((0.483, -1.854, 1.826, -1.484), (1.452, 0.419, -0.008, -2.131), (-2.112, 0.672, -0.499, -1.521)) ⇒ -1.854
((-120.6, 27.3, 43.1, -111.8, -208.6, -73.7), (-120.3, 30.2, -45.7, -96.0, 172.6, 228.4), (-121.2, 60.8, 65.7, 30.5, 8.4, -48.5)) ⇒ -120.6
(-122.0, -115.8, -126.0, 105.1) ⇒ -115.8
(0.380, 1.711, 1.279, -1.789, 0.627) ⇒ 0.627
(1.737, 2.732, 18.352, -13.746, -11.375, 3.342) ⇒ 1.737
((0.04, -0.01, 0.17, -0.09, -0.21), (-0.10, 0.19, 0.04, -0.19, 0.15)) ⇒ -0.10
(0.127, -0.114, 0.138, 0.177, 0.163, 0.030) ⇒ 0.127
---
[163 486 890 760 311 217 735] -> 311

[[-608 -210  420 -348  388  -80  359]
 [ 867   48 -443 -323 -268 -626 -536]
 [ 424  911 -362  890  462  434  553]] -> 462

[1786 9945 2829 8275] -> 9945

[675 223 548 357 862] -> 548

[[831   3 210 264 448 197  67]
 [273  31 253 378 879 579 460]] -> 879

[[129 174 248  91 198 142 105]
 [228 235  61  82 213 118  95]
 [165 205 203  70 219 132  90]] -> 219

[[792 515 300 242 610 558 448]
 [837 554 831 460 301 521 467]] -> 301

[13 26 76 69 44 77] -> 69
---
[-15, 55, 10, 43] out 55
[39, -12, -32, -33, -54] out -12
[12, -54, 27, -21, -8, -23] out -54
[59, -29, -18, -8, -59] out -29
[-42, 68, 27, 55, 35, 45, 34] out 68
[-29, 3, -72, 31] out 3
[-3, -65, 41, -26, -54, 27, -43] out -65
[-23, 68, 56, -35, -21] out 68
[64, 18, -42, -70, -5, 39] out 18
---
array([[ 20, -20, -28,  -4, -12, -37],
       [ 44,   5, -18,  -9,  -5, -26],
       [ 24,   7,   9,  21, -20,  16],
       [ -2, -22,  30, -43, -39,  22],
       [  4,  -7,  25, -53, -22,  18],
       [ 37,   3,   6,  18, -12,  12],
       [ 36,   9, -18, -26,   1, -29],
       [ -4, -32,  -2, -35, -34,  40],
       [ -1, -21,  13, -47, -28,  32],
       [ -2, -33,  15, -32, -48,  32]]) => -37

array([[-13,   6, -31, -37, -22, -17,   6, -45, -21, -17],
       [-37,  -9, -26, -15,  -1,   5, -13, -24, -16,   2],
       [  9,   2,   3,   1,  -1,  -4,   6,   3,   4,  -2],
       [ -7, -32, -39,  17,  35, -22,  55,  23,  52,  12],
       [ 28,   7, -24, -23, -13, -40,  49, -20,  15, -20],
       [ -3,  25,   7, -34, -37,   4, -32, -43, -47, -19],
       [  8, -16, -51, -14,   9, -44,  69, -11,  38,  -9],
       [ 11,  -9,  14,  27,  20,   5,   9,  34,  24,  12],
       [  4,  22, -13, -43, -38, -16,  -5, -51, -35, -25]]) => -17

array([[-27,   2, -23,  10,  30,  42, -51],
       [  5, -11, -13,  19, -17,   4, -31],
       [  3, -51,  23,  17,  32, -39, -31],
       [ 12,  -2,  16,   9,   5,  -5,  -4],
       [  8,   2,   9,   7,   9,  -2,   7],
       [-16,   1,  18, -67, -46,  -1, -25],
       [ 10,  27,  19, -23, -30,   9,  15]]) => -51

array([[ 10,  -8,  17,  -6,  50,  -1,   9,   2,  36,  18,   1,  -7,   2],
       [ -2,  -5,  13,   1, -17,   0,  26,  11, -31,   3,   4,   3, -25],
       [-16,   4,  28,  -8,  14,   8, -20, -20, -36,  16,   2,  -6, -13],
       [  6,   5,   1,  -3,   4,  -9,  34,   7, -32, -56,  -9,   3,  -3],
       [-12,   2,  41,   5,   2, -12,  17,  -5, -55,   2, -28, -27,   2],
       [ 13,  -8,  49,   5, -46, -11, -27, -12, -29, -26,  15,  16,   2],
       [-21,  10, -73, -11,  43,  -4, -42, -22,  58,   6, -15, -11,  24]]) => 2

array([[  5,   2,  -2, -14,  48,   7, -47,  18,  22,  46, -11, -31,   3],
       [  4,  14,   6, -45, -13,  46,  40, -39,  19, -36,  21, -23, -15],
       [ 14,  -3, -32, -14, -13, -17, -10,   3,  -8,  33,  58,   9,  35],
       [ 45,  26,  17, -42, -26, -51,   3, -14,  -7,  31, -35,  29,   7],
       [ 30,  44,  28,  26,  -7, -40,  17, -27, -51,  35,  36, -41, -16],
       [-27,  14, -15,  14,  28,  12,  14, -72, -28,  14,  16,   6, -25],
       [ 41,  -6,   9,  38,  30, -14,  20,  -8, -22,   4, -49,  -3, -43]]) => 3
---
[ 0.285 -1.614  1.363  0.131] --> -1.614
[ 0.149 -0.080 -0.112  0.094 -0.073  0.018  0.044] --> -0.080
[  3.10  14.50  -5.42  -5.69 -10.55 -11.61] --> 14.50
[-0.12 -0.06 -0.16  0.10] --> -0.06
[-1.35 -0.69  0.33  1.67] --> -0.69
[-124.2 -114.3 -182.3  135.4  115.0] --> -114.3
[ 13.402  -7.099 -12.929  -8.694] --> -7.099
[ 0.17  0.99 -1.40  0.88 -1.70] --> 0.99
[ 0.134 -0.087 -0.004 -0.138] --> -0.087
[ 0.05  0.15  0.08 -0.11  0.07 -0.04] --> 0.15
---
Q: [-63 -25 -44 -33]
A: -33
Q: [-32 -58 -18  18  47]
A: 47
Q: [-69  25   8  31]
A: 31
Q: [53  3  9  1 39]
A: 39
Q: [-28   2  -6 -66  43  13 -19]
A: -19
Q: [ 58 -20   4 -26]
A: -26
---
44,7,69,37,-2 -> 69
25,-6,54,-18 -> -6
44,-67,42,-26,-74,21,-72 -> -74
-55,12,69,65,15,-27 -> 65
8,-70,37,11 -> -70
57,30,7,26,34 -> 7
-14,-26,-69,38 -> -26
---
[-66 -32 -16  34]: -16

[-74 -17  49 -68   1]: 1

[  0  75  -2  -6 -44 -15]: 0

[[-45 -32  66  46]
 [ 51 -49 -48  17]
 [ 46 -40  43 -29]]: 51

[14 76 56 50]: 56

[-67  -3  74 -31]: -3

[-56   6  -3 -52  -1]: -1

[[-11 -39 -52  40 -59 -34 -43]
 [-52  23  51 -17  50  39  33]]: 50

[ 65 -14  -2   6]: 6
---
[[122 364  74  82  74]
 [224 708 591 765 422]
 [122 560 313  87 630]] yields 765, 708

[-109  842  757 -841 -401  105] yields 842, 757

[25  1 59 73 37 76] yields 76, 73

[[8352 2900 4948 7711 6406]
 [6582 5903 5808 6605 6363]] yields 8352, 7711

[[5733 3611 3619 6233 2323 6413]
 [7268 2196 3565 6000 2074 6689]
 [9330 5434 5361 6666 2074 6186]] yields 9330, 7268

[197  83 104  42 108] yields 197, 108

[[917 499 831 300 364 303]
 [994 227 887  62 777 436]] yields 994, 917

[185 912 404 128] yields 912, 404

[5883 6044 7953 9367 1983] yields 9367, 7953

[2 7 3 8 4 5] yields 8, 7
---
(75, 20, 53, 70, 77) | 53
((275, 556, 403, 591, 547, 750), (431, 465, 180, 215, 428, 426), (105, 113, 374, 147, 168, 5)) | 147
(10, 21, 95, 46, 24, 0) | 46
(28, -33, -20, -18, 8, 16, 3) | 8
(65, 71, 0, 43, 55, 94) | 43
(6594, 4060, 1819, 6257, 5327, 7891) | 6257
(543, -864, 389, -284, -961, -305, 507) | -961
---
[0.15, 0.09, 0.07, -0.01, 0.12, -0.11] result: -0.11
[1.1, -1.1, -1.2, -0.6, -1.7, 0.2] result: 0.2
[-1.1, -1.2, 1.4, 1.4, -0.2] result: -0.2
[61.079, 104.906, -150.579, 87.934, 93.588] result: 93.588
[0.177, 0.013, -0.181, 0.135, 0.168] result: 0.168
[20.3, 17.7, -7.4, -17.8, -0.6, 13.1, 17.4] result: 17.4
[-0.119, -0.015, 0.034, 0.121] result: 0.121
[-0.9, -1.2, 1.9, 1.8, -1.4] result: -1.4
[0.136, -0.082, -0.133, 0.085, -0.200, -0.097, -0.059] result: -0.059
[-0.098, 0.104, -0.026, -0.070, -0.132, -0.178] result: -0.178
---
[[-151.1  189.6  -16.2   45.4   14.4   68.3   35.5]
 [  14.4  -34.1  -29.4   -2.5  -82.5  110.1    8.9]] --> 189.6, -151.1

[ 0.1  1.0 -0.2  0.3  0.6 -1.6  0.0] --> 1.0, -1.6

[[-160.371  -71.628  109.909   33.725  165.052]
 [  82.753 -124.198  190.600  -90.553  209.881]] --> 209.881, -160.371

[ 13.30   0.06   6.09  -7.79 -17.19  -1.83   6.93] --> 13.30, -17.19

[[-15.630  16.261   2.131   3.687]
 [ 11.962  -6.231  -2.568   0.515]] --> 16.261, -15.630

[   9.32  -80.09 -145.52  117.30] --> 117.30, -145.52

[[ 17.19 -14.49   1.10  15.43]
 [  8.58  -3.52  13.54  13.62]] --> 17.19, -14.49
---
94  12  89  69  87  36
64  49  62  56  70  45
32  64  44  47  44  44
ans = 62

 31   36  -11  -26
 -2   10    2  -36
ans = 2

4033  5619  2860  6208  5891  3457
6827  5619  6813  6726  6759  6294
6967  5619  7488  9031  9660  6210
ans = 6813

4060  5146  4749  2320  3071
6208  2688  6740  8802  8215
4778  2892  6306  7010  8665
ans = 6740

 13  -42   13    3   32
 -6  -20  -13   -2    0
-27   -2    5  -30   -8
ans = -13

168   42  105  169  119  184
151  102  122  214   88   81
ans = 122

 24   -4   11   -8   -8   28   10
  2   14    6  -37   -7   -4   17
ans = 6

5  6  6  3  2  5
3  5  6  7  9  5
3  4  6  4  8  5
ans = 6

229   44  215   90   91
229  141   63  193  196
ans = 63
